rotation ticks, each row followed by its count of ticks:
The counts run from 0 to 449.
[ 2.80  1.49  0.06 -1.01  0.03 -2.87  0.64 -1.10  0.53  3.79 -0.58 -0.81
 -2.28  0.13  0.03  1.10 -0.07 -1.95  1.53 -2.91  0.86  2.07 -0.85 -1.39
 -1.85  2.03 -0.16 -0.82  0.95 -3.43  0.10 -1.29  1.40 -1.17 -0.30 -1.54
  1.81 -0.90  1.98 -0.49  1.23 -4.62  0.03]
323
[-0.82  1.79  0.55  1.00 -1.04  1.08  1.36  0.97  2.70  1.16 -3.34 -0.23
  1.81 -2.33 -0.31  1.19 -0.77 -3.17 -0.54 -1.34  1.07  1.85  2.04 -1.46
  2.56  0.58 -0.63  0.46  0.87 -1.04  0.79  0.64 -1.76 -0.01  1.36  3.97
  2.30 -2.71  1.39 -0.57  0.89 -1.68  1.94]
290
[ 1.03 -3.99  0.92  1.48  1.73 -0.67  0.81  0.63 -0.32 -0.65 -1.20  1.26
  1.67  1.86  1.70  0.15  0.35 -0.19 -5.02 -1.34 -2.70  1.31  1.61  1.25
 -0.19 -1.44 -0.95  4.08  0.33  0.35 -0.41 -0.18 -0.23  1.16 -0.36  0.58
  1.38 -0.68 -0.93 -2.00  0.34 -0.66  0.51]
178
[ 1.62 -1.57 -0.24 -0.66  0.75  0.33 -2.32 -0.51  1.23  1.55  0.05  1.10
  1.79 -0.96  0.43  1.20  0.23 -2.13 -4.92 -0.50 -0.23 -0.37 -0.04  1.11
 -1.64 -1.60 -1.14  1.47  2.76 -0.33  1.55 -0.06 -0.20  0.38  1.14  4.21
  0.46  3.54 -1.68 -1.82  1.21  1.06  0.10]
139
[ 0.56  0.35  0.36  0.85 -0.50 -0.55  1.52  1.19  1.86 -1.64 -0.85 -0.47
  1.69 -1.55 -0.35  0.56  0.34  1.70  0.44  0.12  1.01  1.76  0.82 -4.42
  2.64 -0.63 -1.89 -0.47 -0.15  3.34  0.70 -1.57  0.60 -1.60  1.71 -0.29
  3.01 -3.13 -0.57 -2.35  3.37 -1.99 -1.58]
7
[ 0.87 -0.81  1.44  2.03 -0.35  1.27 -0.62  1.94  1.67  1.20 -2.18 -0.36
  3.61 -1.12 -0.11  1.71  0.41 -2.25 -4.77 -1.81 -0.49 -0.74 -0.86 -0.05
 -0.32 -0.57 -3.18  0.12  0.77  0.93  1.62 -0.51 -1.18  0.98 -2.57  2.61
  1.34 -1.15  0.47 -1.46  2.02 -0.46  0.58]
385
[ 1.65 -1.28 -0.78 -1.04 -0.12  1.95  0.19  0.23  3.41 -2.11 -0.41  1.04
 -0.06 -0.45  0.53 -0.59  0.43  1.31 -2.60  2.28  0.48  2.67  0.54 -0.65
  2.21 -3.10  0.04  0.44  2.43  0.71 -0.10  2.48 -1.31 -0.14 -0.27  2.48
  1.74 -0.35 -1.19 -3.02  1.43 -3.36  2.69]
15
[ 1.91 -1.10 -0.63 -1.69 -0.62 -0.51  1.47 -0.78  0.67  0.31  0.35 -0.44
  0.27 -0.10  1.68  0.50 -1.53  0.57 -1.61  1.09  0.59  3.71  2.77 -0.51
  2.99 -2.75  1.15  1.97  2.00 -1.62 -0.66  1.48 -1.33  0.27  0.48  2.78
 -0.11  0.23 -2.24 -1.97 -0.45 -3.60  3.54]
274
[ 0.23 -1.43 -0.94  0.24 -0.68  1.61 -1.86 -1.42  0.24  2.16 -1.17  0.15
  0.42 -0.43 -0.09  0.45  0.40 -2.59 -3.22 -1.61 -2.05  1.50  0.64  1.63
 -0.15  0.47 -0.28  2.53  1.96  0.03  1.73  1.11 -0.19 -0.51  0.59  5.10
 -0.04  1.08 -1.65 -3.67  2.01 -0.80  2.20]
221
[-0.98  0.69  0.69 -0.08  1.78 -1.06  2.78 -0.94  3.65  0.71 -2.88  1.40
  1.02  1.81 -0.28  1.00  0.06  0.11 -0.88 -1.85 -2.90  1.75  2.83 -0.69
  0.32 -0.63 -0.13  2.57 -0.86 -1.95 -1.15  0.64 -0.88 -0.58  0.95  0.48
  2.28 -1.57  1.16 -0.19  0.02 -3.73  2.60]
0
[ 2.04 -1.40  0.87 -1.56  3.20 -3.84  1.39 -0.77 -0.02  2.50  0.24  0.49
 -0.98  0.38 -0.16  2.06  0.04 -0.03 -1.34 -1.65 -1.78  0.24  1.01  0.15
  0.18 -0.20  0.27  0.53  2.52 -1.63  0.61 -3.65  1.82 -1.18  3.00 -3.12
  2.28  1.93 -1.70 -0.97 -0.63  0.13 -2.64]
160
[ 0.83 -2.87  1.50 -0.01  3.82 -3.72  0.74  0.48  0.27 -0.49 -3.18 -0.49
  0.34  1.53  1.10 -1.01 -0.45  0.23 -1.68 -0.04 -0.73  2.58  1.27 -2.10
  0.99 -0.15  0.85 -1.17  1.83 -1.34 -0.17 -0.12  1.24  0.32  0.93 -2.65
  1.64 -0.85  2.24  0.91  0.12 -3.39  2.04]
447
[ 0.48 -0.17  1.36  0.66  2.47 -1.42 -1.22  1.02  0.61 -1.42 -1.25 -0.14
  0.61 -1.20  1.88  0.91  0.54 -2.91 -3.80  0.16 -1.55 -0.14  0.80 -1.85
 -0.76 -1.19 -1.69 -1.57  3.68 -2.49  1.29 -0.28 -1.78 -0.16 -0.22  1.74
  3.15 -0.88  2.02  2.53  0.11 -0.16  1.68]
123
[ 3.70  0.49 -1.39 -1.51  2.13 -1.10 -0.33 -0.84  0.88  1.15  2.44  1.24
 -1.87  0.71  0.93  0.14  1.28  0.59 -0.53  0.45  1.87  3.26  0.03 -1.65
 -1.52 -3.00  0.66 -0.87  2.98 -3.23  0.09  0.37 -0.17 -0.06  1.69  0.43
  1.90  3.25 -0.57 -0.87 -0.05 -3.05  0.54]
67
[ 1.63  0.92  0.05  1.34 -0.64 -1.74 -0.49 -1.09 -0.30  1.49  0.07 -0.67
  0.03 -1.02 -1.22  1.39  0.77 -2.90  0.63 -2.59  4.38  2.02 -1.84  0.72
  0.38  1.30 -0.93 -2.49  1.24 -1.47 -0.21 -1.56  0.19  0.60  2.48 -0.76
  1.87 -1.17  3.33 -1.99  2.09 -3.09 -0.13]
321
[ 0.32 -3.53  0.66  0.18  0.04  0.83 -0.55 -0.38  3.98  1.27 -2.64  0.38
  0.48  0.25 -0.44  2.08 -0.54 -2.15 -1.16 -2.43 -1.18 -0.54 -0.02 -0.30
 -0.18  0.39  0.04  4.76  0.90 -0.59  0.01 -0.31  3.78  1.66  2.81  0.23
  1.35 -1.70 -0.40 -1.08  1.20 -0.35 -0.76]
168
[ 3.29 -2.12 -0.92  1.43  0.03 -3.41  0.08 -2.30  1.30  1.95 -0.31 -1.28
  1.69 -1.45  0.41  2.06 -0.23 -0.65 -0.41 -0.42  1.71 -0.95 -2.09  1.06
  0.72 -2.00  0.28 -0.13  0.11 -1.09 -1.33 -3.17  1.51 -0.10  3.17 -2.53
  2.36 -1.08 -0.89 -1.28  0.52 -2.16  0.33]
75
[-0.05 -1.08 -0.56 -3.13  2.48 -0.15  0.95  0.56  0.49  1.07 -0.45 -0.79
 -2.88 -1.02 -1.47  0.69 -0.40 -0.18 -1.14  0.58 -3.01  2.61  0.92 -1.24
  3.41  2.10  2.47 -0.50  4.62 -1.98  1.33  0.50  1.78 -1.28 -0.58 -0.79
  2.26 -0.95 -1.01 -0.39 -0.19 -1.39  0.04]
202
[ 0.41  2.83 -0.56 -1.56  2.33 -1.21  1.17 -0.60  1.67 -0.66 -0.58  0.29
  0.10 -2.08 -1.20  0.60  0.44 -0.31 -0.70  1.17 -1.55  0.67  0.61 -1.42
  0.86  0.50 -0.58 -4.35  2.07 -1.65  1.24 -1.12 -0.20 -3.36  0.07  0.13
  4.44 -0.26  2.90  0.92  0.98 -2.63 -0.39]
38
[ 2.65 -2.30 -0.87 -1.49 -0.22  3.14  0.42  0.58  3.44 -1.01  0.18  1.34
  0.77 -0.62  0.65  0.80  0.19  0.72 -3.32  0.97  1.88  1.24 -0.51 -1.24
  1.69 -2.36  0.56  2.48  2.16  0.40 -0.42  1.68  1.14  2.34 -1.58  1.56
  2.21 -0.69 -1.04 -0.79  1.62 -1.19 -0.73]
98
[ 1.03 -2.41  0.39  1.00  3.46  0.04  2.16  1.33 -0.31  1.10 -0.33  0.32
  3.63  2.74  0.22  1.77  0.72  0.42 -4.64 -1.74  0.06  3.09  2.05 -0.09
 -0.10 -0.88 -1.21  2.18 -0.65 -0.28 -0.77 -0.40  0.57  3.31 -0.35 -0.09
  1.17  1.13  1.28 -0.58  0.07 -2.28  0.93]
437
[ 2.36 -1.81  1.05  1.05  2.37 -2.62  1.64  1.27  0.63 -1.22 -1.25  2.51
  0.12  0.09  2.59 -0.42  1.63  1.21 -3.03 -0.50  0.34  2.40 -0.27 -2.27
 -0.83 -0.65 -0.06  0.78 -0.51  0.55 -1.12 -0.56 -0.34 -0.25 -2.12 -1.93
  3.79 -2.74  1.64  0.45  1.60 -2.13 -1.78]
93
[ 2.48  1.20 -2.00 -1.00 -1.12  0.42  0.89 -2.23  0.56  1.96  3.24 -0.48
  2.27 -1.68 -1.06  3.04  0.28 -1.95 -3.91 -0.38  0.66  0.41 -0.23  3.38
  0.60 -1.37 -0.69  0.42  1.16 -1.96 -0.89 -0.80 -1.37  0.06  0.59  2.09
  1.06  1.78 -0.21 -2.39  0.79 -2.10  1.28]
316
[ 1.45 -1.45  2.14  0.28  0.56 -0.15 -1.56 -0.98  0.21  1.32 -1.56 -1.31
  1.27  0.98  0.08  2.10 -1.62 -3.28 -0.27 -2.97  1.44 -0.29  1.69 -2.05
 -1.49  0.75 -2.15  1.11  1.15 -1.75  1.34 -1.96  3.55  1.76  3.76  1.16
  0.21  1.29  1.93  0.30  0.95 -1.46 -0.05]
155
[ 2.57 -4.61 -0.40  0.69  0.97  1.48 -0.07  0.30  0.50  1.01  0.34 -1.62
  2.25  1.87  0.42  2.51 -0.33  0.64 -2.48 -0.43 -0.23  1.59  0.65 -1.97
  0.37 -1.94 -1.70  2.59  0.96  0.23 -0.34  0.14  2.75  3.47  0.15 -0.11
  0.23 -0.55 -2.24 -1.17  0.90 -3.35  2.32]
439
[ 0.13  0.85  0.52 -0.93  0.34  2.81  2.09  2.59  4.41 -0.91  0.17 -0.43
  1.57 -1.82 -1.85  3.62 -0.39 -1.55 -2.62  0.04  0.66 -0.21  0.47 -2.04
  3.33 -0.83 -1.79 -0.02  3.19 -0.80 -0.03  0.49 -0.03  2.28  0.17  0.20
  3.07 -1.72  0.61  0.08  0.26 -0.34 -0.91]
371
[-1.74 -0.02  0.37 -0.62  1.55  1.61 -0.90  0.28  0.96 -2.44 -1.50 -0.34
  0.28 -0.72 -0.03  0.69 -0.49 -2.86 -2.64 -0.22 -3.29  0.87  2.85 -1.98
  1.33  0.73 -1.08 -0.23  3.51 -1.69  1.63  0.48  0.42 -0.42  1.07  2.58
  2.01 -2.39  2.30  1.35  1.33 -1.78  2.45]
206
[ 0.11 -0.67  0.56  1.55 -0.09 -0.59  1.40 -0.91  0.88 -1.44 -1.43  1.97
  1.12  2.33  1.64 -0.96  0.50 -0.71 -2.79 -1.53 -1.92  1.90  3.40  0.63
 -0.82 -1.67 -1.30  3.81 -1.18  0.01 -0.38 -0.13 -1.67 -0.92  1.38  2.69
  1.66 -0.87  1.00 -2.41  0.92 -3.26  1.87]
260
[ 1.39 -0.86 -1.16 -1.03 -1.41 -0.76 -0.38 -1.56  2.68  3.22 -2.18 -2.94
  1.57 -3.06 -1.02  1.71 -2.31 -1.64  0.24  0.53  0.80  0.52 -1.18 -1.99
  1.75  0.30  1.04 -1.47  1.29 -1.24  0.64  0.47  1.68 -0.70 -0.89  1.45
  0.63 -1.04 -0.08 -0.35  2.05 -3.57  2.88]
33
[ 2.00 -2.20 -0.80 -0.01 -0.52  0.26 -2.32  0.26  1.51  1.80 -0.20 -1.46
  1.24 -3.67  0.25  2.64  0.06 -2.08 -2.76 -0.41 -1.34 -1.86 -2.54 -1.84
  0.06 -0.26 -0.77  0.08  3.55  0.34  1.22 -1.82  1.52 -0.39 -0.26  1.07
  2.58 -1.74 -2.89 -0.56  2.91  1.27 -1.34]
128
[ 2.54  0.03 -0.19  0.64 -0.11 -0.83 -0.19 -1.34  1.63  1.26  0.14 -1.18
  3.29 -0.08  0.74  2.95 -0.80 -1.82 -0.29 -1.28  2.17  0.50  1.26 -3.07
 -1.58 -2.11 -2.40  0.66 -0.73 -1.98 -0.80 -1.74  1.71  1.37  2.33  0.67
  1.57  0.48  1.77  2.08  1.12 -3.83  0.99]
72
[ 1.96 -0.02 -1.09  1.98 -2.41  1.73  0.10 -0.27  0.99  2.36 -0.77  0.32
  0.88 -1.99  0.03  1.61  0.77 -2.57 -2.79 -2.05 -0.13  0.72 -0.59  1.80
  0.11 -0.05 -1.34  1.30  0.61 -0.04  0.78  0.80 -2.25 -0.14 -1.91  4.12
  1.47 -1.38 -0.58 -3.02  2.13 -2.07  1.54]
303
[ 2.42 -3.36 -0.70  0.01  0.49  1.50  0.44  0.81  2.90 -1.14 -0.06  1.44
  0.45 -0.41  1.17  1.04  1.15  0.91 -4.22  1.25  0.98  1.43 -0.91  0.31
  1.07 -3.44  0.25  2.32  1.70 -0.01 -0.90  1.58 -0.07  2.15 -1.44  1.26
  2.78 -1.32 -1.71 -1.65  0.96 -1.27  0.46]
97
[ 1.45 -0.06  0.93  0.62  0.83 -2.04 -2.08 -1.58 -3.59 -1.34  0.54 -0.78
 -0.15 -0.29  0.01 -1.47  0.44 -1.47 -1.33 -0.97 -0.89  2.17  0.78 -0.98
 -1.35  1.61 -1.75 -2.50  1.41  1.47  1.77 -2.43  1.25 -2.38  1.26  1.22
  0.45  0.41  2.45 -2.36  3.24 -2.82 -0.77]
227
[ 1.59 -3.41  1.83  0.41  0.02  1.03 -0.91  1.27 -0.40 -1.79 -0.87 -0.63
  0.52  0.30  0.00 -0.38 -0.03  0.23 -1.83 -0.12  2.56  2.52  0.38 -0.99
  3.52 -0.33 -0.89  0.58  2.53  3.18  1.53 -0.36  1.62  1.93  2.62  0.89
  0.41 -0.59 -1.51 -4.19  1.95  0.71 -1.73]
183
[ 2.50  0.85 -2.27 -1.95  0.96 -0.05  0.05 -1.92  2.42  1.35  1.82  1.81
  1.01 -0.90  0.38  0.99  0.93 -0.25 -3.80  0.32 -1.71  1.16 -0.53 -0.52
 -2.85 -2.21  0.01  1.03  0.24 -1.08 -0.71 -0.20 -0.36 -2.13 -1.62  2.60
  2.39  2.34 -0.91 -0.39  2.81 -3.20  0.14]
55
[ 2.03 -0.68  2.19  1.21  1.69 -2.10  2.22  0.92  1.99 -1.51 -3.38  1.75
  0.15  0.26  0.57 -1.04  0.55  0.38 -2.23 -0.32  1.59 -0.30  0.45 -0.33
  0.56 -1.49 -1.53 -0.89 -0.72  1.74  1.00 -2.68  0.23 -1.13  0.68 -0.97
  4.62 -1.19  2.03 -1.65  1.07 -0.44 -3.94]
91
[ 3.13 -0.80  0.65  1.18 -0.32 -0.81  0.85 -1.48  1.42  2.80 -0.56 -1.56
  3.21 -0.23  0.34  3.57 -1.39 -1.95 -0.22 -2.16  1.74 -1.13  0.88 -1.85
 -1.58 -1.75 -2.43  1.11 -1.76 -1.56 -0.21 -3.06  2.46  0.61  2.00  0.79
  1.97  0.55  0.85  0.08  0.48 -3.07 -0.18]
73
[ 2.62 -0.06  2.68 -1.92  0.44 -1.46  0.55  1.12  2.26 -1.03 -1.45 -1.74
  1.60 -0.95 -0.13  0.10 -2.62 -0.16  0.06 -0.29  4.64  1.18  0.54 -3.88
  2.71 -1.54 -0.91 -1.92  2.49  0.05  0.87 -0.94  1.41  1.10  1.99 -1.02
  0.09 -0.40  0.36 -0.87  1.22 -2.68 -0.55]
361
